Here are some points:
   -5  -37  -30  -28   -8    6  -52  -58
  -5  -7  12  15  18  18  67  -9
    2  -18  -14    4   -1  -11   -3  -42
  -11   27  -37  -18  -39   19  -64   20
  -41   36  -23   -7   -8   45   24    2
   16  -31   26   18   13  -24   48  -26
  -28  -21  -43  -27   10   56  -15  -85
   39  -76    0   12    5  -63  -26  -82
  -26   59  -40  -34  -35   55  -74   27
  -22   60   46   37   37   23  127   87
   -2   -5    2    3   16    3   -6  -17
   14  -57    0    6   38  -27   32  -94
   23  -12   29   13  -12  -43  -23   42
  -19  -30  -22   -3   -2   11   23  -58
  -23  -32   -3   22   34   19   72  -51
  -25   43  -25  -20   -6   56  -22   19
   -1  -25  -26  -11   -3   -8  -20  -48
   -4    7  -22  -16  -36   -1  -47   -4
  -6  16  34  23   6  -5  57  38
  -8   9  16  13  23   0  52  17
  -60   85  -73  -41  -57   93  -87   62
Then 24 other points, each followed by its number:
  -15   32    3    0  -24    2    0   56 0
  -12   -3  -42  -21  -12   35  -38  -41 1
  -20    5    5    8   35   19   59  -13 2
   -6   36   -5   -3   -7   34  -16   46 3
    3  -24  -10   -2    3   -2  -15  -36 4
  -17  -26  -22    6   38   32   56  -74 5
  -32    0  -28    0   -1   21   27  -12 6
  -33   -6  -34  -13   21   35   36  -67 7
   35  -62   30   16   20  -52    0  -47 8
  -34    6   -4    4   21   53  101  -36 9
   -4   -4  -37  -16   -9    3  -62    5 10
  -31   75  -12    0  -24   60  -10   77 11
   8  21   8  11  12   4  16  28 12
  -37    4  -35   -9   11   44   24  -34 13
    7    4   56   35   30  -30  118   48 14
   43  -38   38    8   14  -56    3  -12 15
   115   -34    88    25   -41  -127   -83   110 16
  -45   53  -28  -12    8   82   46   17 17
    29   -89   -12     3    30   -48     2  -114 18
   15    3   29    3  -14  -37  -17   50 19
  -29  -17  -20   -4    9   28   22  -26 20
   44    5   90   49   33  -61   73   69 21
  -35   54  -64  -38  -34   70  -81    9 22
    46    32    28    -2   -61   -69  -115   114 23
Which of these numbered points is nearest to each point below, looking only along the 3 directions in which the first points spread most? Its number follows each.
   40   32   33    1  -66  -72  -99  118 > 23
  -19   10   44   30   26   -6   99   48 > 14
    2  -22  -14    2   13   19   14  -60 > 20
   30  -21   40   20   20  -42   29    4 > 15
   21   -3   16    8  -19  -26  -48   39 > 19
  -45   34    4   14   34   77  118  -14 > 9
  -53   44   -6    6   43   66  111    7 > 9
   -52   -11   -58   -13    32    93    47  -106 > 7
  -56  127    8   -4  -14   97   36  127 > 11
  -31   72    0   -7  -14   64   13   76 > 11
    4   35   16   -4   -7   -3  -10   64 > 0
  -60  127   14    9  -12   93   39  127 > 11
    5  -43  -26   -3    5    3   -8  -70 > 4
  -59   66  -81  -37  -36   78  -54   26 > 22
   46  -52   57   16   10  -90    0   10 > 15
  -11   35   50   24   25   12   94   49 > 14
  -33   -5  -44  -12   -2   49   10  -43 > 13
  -31   55    8   16    6   61   40   65 > 11
  -24   19  -29  -15    2   54  -11  -36 > 13
  -47  -10  -73  -23   15   82    5  -87 > 7
   18   15   47   26  -26  -43    4   84 > 19
   13  -38   57   42   45  -34  108  -24 > 14
    37    21    19   -19   -53   -43  -122    85 > 23
  -35   -3  -60  -21    7   55   -2  -89 > 7
  -48   21   24   25   62   40  127    2 > 9
  -24   -6    4   15   19   19   61  -16 > 2
   54   37   36   -6  -48  -59  -85  127 > 23
    56    -2     7    -9   -61   -71  -123    51 > 23
  -8  15   7   4   4   5  14  21 > 12
   35  -65   13   10    8  -65  -18  -52 > 8
  -20    0  -46  -23   -7   51  -39  -52 > 1
  -27   36   30   36    2    9   95   70 > 14
    58    -5    31     4   -51   -83  -107    71 > 23
  -62   70  -20   -3    7   81   65   31 > 17
  -56   59  -24    7   -5   83   53   30 > 17
   25  -11   15    3    2  -37  -26    9 > 19
   20   27   38    7   -5  -18    1   63 > 19
